[[110 119 133 138 135 139 115 129 105]
 [133 124 137 107 146 116 146 117 154]
 [131 101 121  99 126 147 125 150 122]
 [155 137 139 149 111 118 112 149 131]
 [123  98 154 157 134 152 128 137 102]
 [129 131 110 104 143 157 104 114 109]
 [108 135 135  99 124 132 134 138 111]]
->
[[123  98 154 157 134 152 128 137 102]
 [155 137 139 149 111 118 112 149 131]
 [133 124 137 107 146 116 146 117 154]
 [108 135 135  99 124 132 134 138 111]
 [110 119 133 138 135 139 115 129 105]
 [131 101 121  99 126 147 125 150 122]
 [129 131 110 104 143 157 104 114 109]]

[[133 142 120 133 143 117 125 122 133]
 [119 129 112 131 113 145 132 131 124]
 [129 139 126 111 109 138 118 110 146]
 [137 143 131 125 110 122 149 116 135]
 [119 147 143 142 122 114 146 122 107]
 [136 118 128 122 138 140 134 119 132]
 [141 117 141 139 132 131 141 126 131]]
->
[[119 147 143 142 122 114 146 122 107]
 [141 117 141 139 132 131 141 126 131]
 [137 143 131 125 110 122 149 116 135]
 [136 118 128 122 138 140 134 119 132]
 [129 139 126 111 109 138 118 110 146]
 [133 142 120 133 143 117 125 122 133]
 [119 129 112 131 113 145 132 131 124]]

[[151 131 118]
 [148 126 138]
 [147 126 139]
 [130 124 147]
 [120 125 143]]
->
[[130 124 147]
 [120 125 143]
 [147 126 139]
 [148 126 138]
 [151 131 118]]

[[124 131 140 145 155 135 134 125 127]
 [127 130 125 125 135 118 127 126 153]
 [130 119 118 118 115 119 125 130 127]
 [128 131 137 130 103 124 130 130 130]
 [127 134 124 125 130 133 127 122 119]]
->
[[124 131 140 145 155 135 134 125 127]
 [128 131 137 130 103 124 130 130 130]
 [127 130 125 125 135 118 127 126 153]
 [127 134 124 125 130 133 127 122 119]
 [130 119 118 118 115 119 125 130 127]]

[[117 131 133 125 127 131 129 127 128 135 115 137 127 114 133 113]
 [122 132 131 124 129 131 128 127 128 133 121 133 128 118 131 118]
 [119 129 132 128 127 130 130 128 126 130 118 133 127 120 132 116]
 [112 131 135 127 126 131 131 127 126 135 110 136 126 108 135 107]]
->
[[112 131 135 127 126 131 131 127 126 135 110 136 126 108 135 107]
 [117 131 133 125 127 131 129 127 128 135 115 137 127 114 133 113]
 [119 129 132 128 127 130 130 128 126 130 118 133 127 120 132 116]
 [122 132 131 124 129 131 128 127 128 133 121 133 128 118 131 118]]

[[142 142 116 133 143 115 114 142 115 133 144 133 115]
 [143 143 113 109 143 113 113 141 114 109 143 113 112]
 [143 143 109 114 144 108 108 142 109 114 143 118 107]
 [116 116 126 146 116 126 126 117 126 146 116 146 126]
 [138 138 120 148 139 119 118 141 118 148 143 148 119]
 [148 148 117 150 149 117 115 152 115 151 154 148 117]]
->
[[116 116 126 146 116 126 126 117 126 146 116 146 126]
 [138 138 120 148 139 119 118 141 118 148 143 148 119]
 [148 148 117 150 149 117 115 152 115 151 154 148 117]
 [142 142 116 133 143 115 114 142 115 133 144 133 115]
 [143 143 113 109 143 113 113 141 114 109 143 113 112]
 [143 143 109 114 144 108 108 142 109 114 143 118 107]]

[[117 121 131 132 125 132 122 127 128 128 133 132 124]
 [143 140 125 129 141 121 141 125 124 128 131 121 132]
 [121 124 126 131 133 129 129 126 132 124 127 127 121]
 [151 131 135 121 120 126 133 128 117 133 119 125 139]
 [126 123 128 137 119 134 119 128 130 136 137 138 133]
 [114 120 127 132 125 132 120 127 131 122 127 134 118]]
->
[[151 131 135 121 120 126 133 128 117 133 119 125 139]
 [117 121 131 132 125 132 122 127 128 128 133 132 124]
 [126 123 128 137 119 134 119 128 130 136 137 138 133]
 [114 120 127 132 125 132 120 127 131 122 127 134 118]
 [121 124 126 131 133 129 129 126 132 124 127 127 121]
 [143 140 125 129 141 121 141 125 124 128 131 121 132]]

[[119 101 117 114 120 109 109 119 143]
 [116 155 150 147 107 136 141 116 136]
 [137 129 139 136 127 119 120 133 120]
 [147 123 155 149 113 104 102 146 115]
 [146 123 154 148 114 105 103 145 116]]
->
[[147 123 155 149 113 104 102 146 115]
 [146 123 154 148 114 105 103 145 116]
 [116 155 150 147 107 136 141 116 136]
 [137 129 139 136 127 119 120 133 120]
 [119 101 117 114 120 109 109 119 143]]

[[145 145 111 111]
 [111 138 149 148]
 [147 147 113 114]
 [112 106 144 143]
 [123 151 135 136]
 [147 110 105 106]
 [110 147 151 151]]
->
[[110 147 151 151]
 [111 138 149 148]
 [112 106 144 143]
 [123 151 135 136]
 [147 147 113 114]
 [145 145 111 111]
 [147 110 105 106]]
